In the data rows, the value 128 means zero.
Here are some points, one per row:
[121, 191, 121, 112, 133, 112, 109, 176, 180, 120, 099, 096, 099, 132, 150, 086, 126, 095, 154,
 117, 083, 127, 190, 151, 093, 065, 131, 132, 102, 128, 105, 152]
[131, 120, 109, 085, 119, 147, 152, 102, 121, 108, 101, 177, 096, 097, 101, 134, 104, 095, 121,
 087, 189, 117, 154, 131, 190, 130, 148, 060, 188, 120, 053, 089]
[092, 075, 165, 175, 111, 131, 166, 030, 174, 135, 130, 107, 144, 153, 130, 087, 170, 147, 094,
 093, 140, 137, 122, 143, 132, 111, 119, 139, 102, 174, 125, 114]
[148, 170, 066, 112, 076, 142, 186, 150, 142, 122, 090, 100, 180, 122, 123, 102, 064, 086, 100,
 086, 064, 121, 055, 120, 170, 096, 168, 141, 117, 103, 125, 125]
[136, 150, 106, 075, 127, 107, 135, 165, 122, 142, 136, 123, 207, 144, 174, 141, 140, 110, 125,
 145, 159, 172, 154, 100, 139, 105, 108, 210, 159, 190, 147, 144]
[169, 145, 129, 097, 147, 108, 130, 113, 166, 089, 129, 142, 113, 176, 148, 104, 122, 093, 106,
 054, 124, 159, 107, 090, 048, 129, 130, 097, 092, 141, 122, 166]
[192, 180, 104, 135, 154, 151, 045, 105, 098, 107, 121, 110, 168, 159, 126, 140, 097, 078, 127,
 153, 156, 095, 122, 106, 134, 167, 125, 113, 121, 152, 137, 115]
[129, 108, 179, 112, 109, 126, 114, 126, 148, 044, 089, 126, 136, 123, 101, 120, 047, 111, 079,
 195, 098, 129, 133, 122, 095, 072, 117, 099, 136, 154, 167, 192]
[110, 111, 124, 165, 148, 190, 128, 184, 163, 148, 114, 154, 165, 108, 119, 145, 152, 138, 081,
 060, 122, 202, 115, 129, 174, 158, 131, 165, 127, 137, 116, 168]
[120, 100, 173, 152, 123, 109, 112, 077, 149, 101, 159, 101, 121, 083, 090, 166, 127, 207, 164,
 117, 095, 110, 137, 098, 162, 166, 135, 116, 149, 158, 126, 212]
[113, 111, 157, 069, 121, 121, 135, 148, 144, 151, 146, 117, 172, 180, 122, 125, 151, 156, 134,
 148, 115, 126, 146, 117, 166, 103, 105, 114, 120, 112, 094, 086]
[209, 118, 089, 129, 206, 100, 114, 114, 136, 132, 050, 152, 118, 082, 115, 156, 123, 085, 136,
 125, 111, 090, 102, 123, 100, 121, 131, 179, 138, 123, 115, 113]
[119, 126, 076, 114, 118, 164, 131, 092, 100, 088, 101, 167, 051, 169, 102, 125, 164, 164, 172,
 093, 170, 160, 180, 117, 138, 138, 149, 141, 141, 123, 205, 098]
[064, 098, 134, 117, 150, 126, 107, 177, 120, 162, 107, 096, 121, 132, 122, 127, 164, 089, 159,
 173, 167, 162, 151, 132, 149, 152, 198, 139, 168, 095, 124, 123]
[115, 108, 085, 193, 115, 151, 197, 172, 074, 083, 097, 079, 135, 140, 148, 177, 189, 147, 142,
 116, 180, 095, 114, 125, 129, 169, 135, 093, 147, 125, 147, 119]
[148, 138, 111, 136, 140, 146, 136, 157, 119, 164, 173, 097, 103, 140, 053, 116, 092, 132, 130,
 099, 130, 158, 146, 154, 096, 141, 221, 124, 158, 182, 152, 085]
[129, 155, 132, 178, 156, 125, 073, 121, 147, 121, 148, 168, 162, 142, 108, 124, 111, 100, 216,
 136, 126, 092, 094, 103, 123, 087, 110, 107, 096, 156, 179, 131]
[146, 099, 183, 157, 074, 195, 152, 135, 134, 164, 161, 108, 098, 111, 119, 118, 148, 102, 136,
 106, 149, 105, 115, 127, 101, 091, 136, 135, 122, 150, 173, 154]
[126, 139, 065, 121, 151, 104, 168, 120, 160, 146, 126, 157, 125, 132, 138, 084, 147, 118, 103,
 161, 173, 157, 084, 121, 169, 088, 154, 089, 123, 105, 160, 159]
[116, 127, 132, 145, 155, 145, 153, 130, 185, 132, 110, 137, 095, 148, 082, 143, 124, 224, 158,
 154, 140, 141, 153, 135, 130, 098, 109, 133, 104, 177, 061, 113]
[147, 082, 074, 116, 167, 068, 152, 162, 099, 130, 168, 087, 141, 163, 166, 199, 148, 081, 122,
 093, 087, 138, 107, 156, 105, 078, 130, 106, 113, 114, 121, 110]
[173, 109, 151, 158, 129, 134, 132, 164, 176, 129, 160, 120, 110, 119, 153, 100, 148, 147, 097,
 135, 191, 052, 139, 123, 089, 156, 167, 176, 129, 113, 108, 088]
[127, 130, 118, 118, 158, 154, 124, 101, 165, 122, 209, 153, 184, 156, 124, 113, 163, 080, 149,
 154, 111, 120, 170, 130, 147, 092, 087, 128, 121, 081, 143, 100]
[158, 089, 154, 096, 132, 136, 168, 169, 092, 145, 101, 143, 174, 084, 096, 065, 149, 160, 154,
 108, 106, 116, 119, 093, 072, 167, 093, 103, 129, 115, 108, 180]
[116, 175, 176, 087, 152, 075, 164, 141, 087, 156, 127, 105, 105, 098, 155, 121, 154, 124, 148,
 099, 066, 078, 111, 117, 158, 138, 054, 160, 108, 159, 158, 074]
[131, 084, 187, 164, 153, 130, 132, 110, 109, 095, 076, 166, 165, 153, 154, 081, 045, 098, 128,
 105, 154, 150, 165, 201, 174, 131, 146, 110, 092, 100, 147, 096]
[150, 181, 154, 156, 109, 076, 175, 125, 128, 136, 132, 118, 101, 163, 172, 147, 155, 158, 154,
 150, 113, 152, 175, 081, 146, 157, 106, 163, 112, 110, 088, 160]
[117, 160, 168, 136, 058, 090, 146, 117, 182, 104, 154, 154, 126, 068, 092, 131, 158, 144, 151,
 112, 132, 191, 166, 163, 101, 155, 144, 126, 122, 115, 130, 112]
[181, 150, 171, 117, 153, 135, 077, 112, 114, 081, 143, 142, 097, 116, 134, 097, 095, 131, 151,
 195, 132, 189, 075, 092, 154, 114, 138, 139, 108, 104, 112, 134]
[117, 159, 141, 171, 162, 148, 101, 104, 134, 173, 119, 191, 123, 144, 190, 138, 102, 138, 137,
 114, 104, 086, 110, 139, 097, 117, 124, 079, 183, 073, 139, 096]
[140, 163, 119, 102, 150, 129, 076, 100, 081, 144, 115, 146, 147, 091, 166, 135, 146, 172, 155,
 173, 117, 115, 077, 164, 112, 085, 169, 111, 124, 176, 148, 123]
[133, 112, 120, 146, 147, 087, 124, 107, 094, 087, 176, 180, 131, 098, 155, 088, 135, 146, 130,
 130, 074, 051, 153, 169, 119, 111, 127, 165, 138, 115, 108, 158]
[037, 115, 102, 108, 110, 129, 087, 111, 146, 135, 129, 099, 086, 142, 146, 137, 156, 066, 141,
 178, 076, 102, 119, 147, 167, 148, 093, 149, 103, 133, 082, 150]
[121, 180, 126, 106, 133, 141, 113, 151, 107, 174, 171, 061, 093, 117, 135, 145, 101, 145, 083,
 173, 140, 077, 131, 112, 190, 119, 102, 113, 075, 117, 158, 137]
[169, 128, 116, 184, 111, 148, 072, 168, 107, 119, 140, 086, 085, 120, 153, 124, 166, 147, 111,
 113, 198, 169, 126, 183, 163, 122, 089, 122, 165, 127, 115, 112]
[098, 125, 076, 135, 102, 151, 150, 104, 085, 137, 116, 122, 142, 114, 159, 094, 109, 130, 131,
 145, 136, 124, 180, 113, 112, 165, 142, 071, 089, 148, 088, 136]
[121, 099, 134, 147, 080, 045, 099, 159, 099, 158, 124, 200, 114, 157, 096, 118, 110, 093, 113,
 145, 175, 098, 121, 108, 127, 107, 121, 128, 124, 149, 078, 132]
[057, 130, 164, 095, 119, 084, 132, 091, 124, 127, 116, 065, 147, 124, 068, 107, 122, 138, 125,
 063, 170, 116, 076, 127, 126, 159, 095, 110, 195, 114, 142, 163]
[099, 159, 172, 145, 165, 176, 176, 139, 085, 141, 129, 117, 129, 144, 094, 153, 162, 055, 047,
 173, 084, 147, 129, 116, 127, 167, 158, 111, 160, 148, 146, 103]
[159, 097, 093, 131, 098, 127, 158, 113, 143, 176, 142, 104, 115, 124, 140, 132, 065, 123, 160,
 144, 104, 189, 139, 150, 103, 150, 080, 148, 200, 104, 131, 152]
[125, 112, 089, 078, 095, 131, 105, 179, 170, 073, 147, 178, 120, 168, 172, 121, 092, 129, 115,
 181, 095, 123, 094, 141, 120, 197, 151, 117, 167, 159, 135, 080]
[150, 135, 110, 142, 087, 100, 123, 122, 096, 143, 102, 161, 135, 143, 032, 138, 152, 178, 047,
 107, 099, 151, 130, 176, 095, 159, 087, 139, 085, 086, 142, 149]
[100, 121, 149, 130, 110, 179, 114, 130, 087, 098, 129, 093, 158, 141, 098, 161, 090, 149, 074,
 091, 096, 160, 135, 077, 120, 074, 188, 174, 159, 103, 091, 112]
[083, 072, 096, 158, 151, 121, 091, 140, 136, 142, 145, 126, 107, 050, 152, 132, 121, 182, 128,
 167, 160, 137, 154, 071, 103, 110, 092, 127, 097, 104, 160, 048]
[163, 101, 170, 087, 070, 126, 088, 089, 149, 168, 093, 106, 127, 125, 142, 172, 204, 164, 143,
 089, 112, 097, 155, 116, 153, 163, 133, 103, 121, 110, 142, 156]
[082, 150, 120, 098, 151, 168, 166, 085, 117, 137, 139, 150, 120, 091, 172, 222, 080, 134, 154,
 133, 163, 101, 054, 182, 070, 160, 114, 184, 059, 102, 136, 171]
There is one direction along which these points spread out most. How far along it is each point below, from 0 to 99? The average is 50, and the first point in the table lies past the average. One standard deviation of the points above along it is 16.
[113, 111, 157, 069, 121, 121, 135, 148, 144, 151, 146, 117, 172, 180, 122, 125, 151, 156, 134,
 148, 115, 126, 146, 117, 166, 103, 105, 114, 120, 112, 094, 086] ~ 48
[140, 163, 119, 102, 150, 129, 076, 100, 081, 144, 115, 146, 147, 091, 166, 135, 146, 172, 155,
 173, 117, 115, 077, 164, 112, 085, 169, 111, 124, 176, 148, 123] ~ 71
[127, 130, 118, 118, 158, 154, 124, 101, 165, 122, 209, 153, 184, 156, 124, 113, 163, 080, 149,
 154, 111, 120, 170, 130, 147, 092, 087, 128, 121, 081, 143, 100] ~ 65
[117, 160, 168, 136, 058, 090, 146, 117, 182, 104, 154, 154, 126, 068, 092, 131, 158, 144, 151,
 112, 132, 191, 166, 163, 101, 155, 144, 126, 122, 115, 130, 112] ~ 25
[148, 170, 066, 112, 076, 142, 186, 150, 142, 122, 090, 100, 180, 122, 123, 102, 064, 086, 100,
 086, 064, 121, 055, 120, 170, 096, 168, 141, 117, 103, 125, 125] ~ 68
[131, 120, 109, 085, 119, 147, 152, 102, 121, 108, 101, 177, 096, 097, 101, 134, 104, 095, 121,
 087, 189, 117, 154, 131, 190, 130, 148, 060, 188, 120, 053, 089] ~ 40
[150, 135, 110, 142, 087, 100, 123, 122, 096, 143, 102, 161, 135, 143, 032, 138, 152, 178, 047,
 107, 099, 151, 130, 176, 095, 159, 087, 139, 085, 086, 142, 149] ~ 30
[057, 130, 164, 095, 119, 084, 132, 091, 124, 127, 116, 065, 147, 124, 068, 107, 122, 138, 125,
 063, 170, 116, 076, 127, 126, 159, 095, 110, 195, 114, 142, 163] ~ 26
[150, 181, 154, 156, 109, 076, 175, 125, 128, 136, 132, 118, 101, 163, 172, 147, 155, 158, 154,
 150, 113, 152, 175, 081, 146, 157, 106, 163, 112, 110, 088, 160] ~ 41
[181, 150, 171, 117, 153, 135, 077, 112, 114, 081, 143, 142, 097, 116, 134, 097, 095, 131, 151,
 195, 132, 189, 075, 092, 154, 114, 138, 139, 108, 104, 112, 134] ~ 70
[129, 155, 132, 178, 156, 125, 073, 121, 147, 121, 148, 168, 162, 142, 108, 124, 111, 100, 216,
 136, 126, 092, 094, 103, 123, 087, 110, 107, 096, 156, 179, 131] ~ 76
